In the data rows, 128 means zero.
Some points, one per row:
[137 104 129 149 109 112 127 118 111 130 111  99 153 120 121 117 122 119
 133 127  97 131 130 148 130 127 137 123 132 145 134 139]
[143  69 134 137 109 123 110  94 142 110  95 146 148  77 125 105 140 109
 129 149 105 148  98 130 134 117 157 120 128 161 154 140]
[100 127 115 155 127 148 124 129 126 151  91 125 115 137 168 150 161 133
 124 122 117 141 146 140  99 132 131 140 105 124 122 127]
[140 108 177 162 130 133 122 123 133 129 128 128 115 103 149 144 149 119
 131 131 115 150 130 114 161 144 137 133 121 131 149 120]
[116 119 126 159 107 143 118 124 123 138 110 137 138 121 140 134 120 120
 127 130 110 142 145 122 122 135 153 118 127 116 126 126]
[132 146 150 177 121 151 163 141 117 104 152 104 145 125  98 118  93 110
 103 136 112 136 145 111 139 130 163 106 147 110 116 115]
[153 100  86  83 115  88 120 110 111 126  95  91 124 146 143 119 170 189
 154 115 137 117  92 199 121 100  93 122  97 147 146 151]
[162 179 150 164 168 100 178 144 104 121 129  70   5 198 116 166 236 187
 149 114 156  78 135 169 152 134  22 119  66 114 174  56]
[133 164 123 112 147 106 142 147 110 139 142 108  80 171 132 146 157 164
 139 117 166  99 132 142 122 128  69 127 103 112 130 105]
[109 148 151 161 144 178 149 132 153 117 137 149 103 118 124 136 128 108
  89 136 130 149 143  92 136 134 169 124 125 112 121 113]
[126  95 137 154 116 112 133 123 101 133  84  77 123 128 133 136 144 132
 133 127 103 142 127 156 118 124 141 121 124 128 132 134]
[137  90  96 101 108 141  85  99 152 136 112 153 149 115 163 128 147 144
 126 124 114 150 107 146 136 133 144 142 108 146 145 138]
[126 115 118 157 120 122 131 117 117 136 111 108 128 139 167 142 143 137
 136 127 118 144 142 135 113 127 126 144 127 138 133 134]
[105 143 169 203 125 170 153 127 128 122 119 108 108 123 138 151 144 115
 100 134 112 152 175 104 129 138 153 119 115 107 125 107]
[120 168 126 130 135 125 161 151 107 125 150 117 118 156 107 129 106 126
 126 125 145 113 139 122 116 122 115 126 140 112 104 119]
[137  86 123 124 117 127 103  99 153 123 111 155 172  86 122 113 106  94
 123 136  93 142 111 124 133 132 156 141 145 165 133 151]
[122 122 124 126 113 120 121 126 102 148 110  97 145 150 155 144 132 142
 138 111 119 126 135 157 111 119 117 129 124 122 122 138]
[147  61 158 110 142 138  80  84 201  98  95 200 105  50 126 106 179 101
 107 145 106 174  52 103 181 143 170 136 101 170 180 131]
Here are 12 more points, each followed by its number:
[108 105 121 158 104 122 122 130  93 150 106 108 162 137 154 139  99 110
 148 118  96 139 144 134 100 131 135 146 143 128 116 148] 0
[112 166 125 123 134 132 128 155 120 141 150 134  99 168 149 154 134 146
 133 115 163 109 142 117 124 133  91 126 120  92 123 100] 1
[107 100 160 214 118 159 152 113 131 133  91 102 121 102 139 140 144 100
 104 137  89 166 167 114 115 124 174 119 128 129 126 116] 2
[107 107 146 187 126 149 143 127 133 127  85 100 114 112 133 143 158 117
 111 141 102 160 138 131 120 120 162 118 118 132 122 126] 3
[107 112 145 189 114 137 129 116 120 149  66  96  95 137 175 167 189 137
 128 122 102 149 140 159 120 130 127 122  91 116 144 112] 4
[100  73 134 169  98 169 103 107 140 143  94 150 195  81 160 129 102  83
 111 140  84 183 143 107 116 136 203 141 147 148 118 163] 5
[116 127 108 171 102 167 147 128 120 128 116  92 150 138 144 134 128 139
 113 132 107 149 162 144 108 114 158 117 126 118 113 134] 6
[153  87 130  77 160 129  95 100 197 109 110 192 122  57 103  99 148 116
 113 143 124 147  75 117 166 126 165 136 124 171 150 148] 7
[130  87 147 200 101 139 133 114 108 145  98  82 153 120 168 143 149 117
 137 124  88 151 158 146 119 126 145 134 126 141 133 131] 8
[150 170 133  65 162  91 125 146 129 121 174 151  89 154 103 126 133 147
 150 120 185  84 109 126 152 142  65 133 135 118 139 112] 9
[167  96 107  42 158 139  87  90 209  91 139 213 105  79 115  99 162 144
 114 135 143 138  53 120 179 134 137 142 103 168 170 140] 10
[140  56 131 129 101 129  79  96 147 124 102 151 201  70 139  94 105  95
 137 139  89 166 102 127 149 133 192 137 152 158 139 157] 11
Which three of these numbered points are nearest to each point below, looking only along the 7 directions in which the first points spread most? Their numbers follow each, nearest first.
[149 103 145  69 162 137 101 109 201  97 124 204 115  56  88  93 142 106
  97 145 129 146  58 107 181 129 181 132 128 155 151 134] > 7 10 11
[164  91 124  46 144 119  69  98 187 110 138 197 142  76 115  94 135 125
 130 137 146 137  59 122 177 135 141 142 127 163 162 140] > 10 7 11
[ 86 122  96 115 107 140 102 122 130 151 111 156 163 121 143 127  86 107
 127 123 116 134 138 114  89 133 147 144 154 129 101 159] > 0 6 5
[100 141 152 198  90 143 142 151  87 135 122  90 152 148 132 151  84 109
 122 135 103 137 168 115 109 124 156 104 146  90 102 114] > 6 0 2
[120 114 127 161 108 122 133 127  98 140 121 103 158 131 145 138 113 122
 144 128 112 132 155 127 107 129 127 128 148 122 121 136] > 0 6 8
[154 152 139  72 176 115 122 139 152 117 184 177 101 130 108 121 128 129
 143 127 182  99 112  93 164 138  83 145 137 129 143 122] > 9 1 10
[115  99 155 205 120 149 148 120 125 123  93 105 138  95 128 129 132  92
 111 140  82 165 154 119 121 126 176 122 136 134 125 132] > 2 3 8
[ 93 148 149 189 110 150 154 145  90 145 127  97 140 146 144 151 104 110
 124 131 121 133 181 104  95 133 149 117 149  96  97 124] > 6 0 2
[114  31 114 155 104 165  78  79 161 140  67 177 204  42 162 111 121  70
 119 148  62 191 126 110 117 136 215 159 149 187 129 181] > 5 11 7
[168  81 127  38 146 119  61  96 199 113 138 219 142  68 118  92 133 125
 130 142 138 138  53 114 183 136 148 147 123 169 167 140] > 10 7 11
[106 159 109 107 126 155 112 136 142 147 142 152 106 159 176 159 147 159
 131 122 171 130 151 120 122 133 103 139 108 102 123 118] > 1 6 9
[ 99 161 140 170 158 160 159 147 121 136 155 141  78 151 151 167 139 132
 131 127 153 128 184  80 113 141 103 138 134 102 114 113] > 1 6 3
[125  89 137 176 105 146 140 113 118 111 113 111 190  93 107 100  83  89
 115 144  82 156 153 114 115 120 188 124 166 141 110 156] > 5 0 11
[117 112 146 154 131 141 129 124 132 127 111 127 140 107 124 127 130 108
 118 139 112 145 132 120 131 126 155 126 136 136 120 129] > 3 6 2
[114 209 141 130 158 162 160 151 133 134 170 141  58 172 148 161 160 168
 115 128 189 104 172 103 130 136  86 114  96  77 126  86] > 1 9 6
[138 149 162 157 122 136 154 147 127 104 157 110 130 120  91 114  99 109
 110 139 122 132 138 111 153 132 154 103 146 118 122 111] > 6 3 2
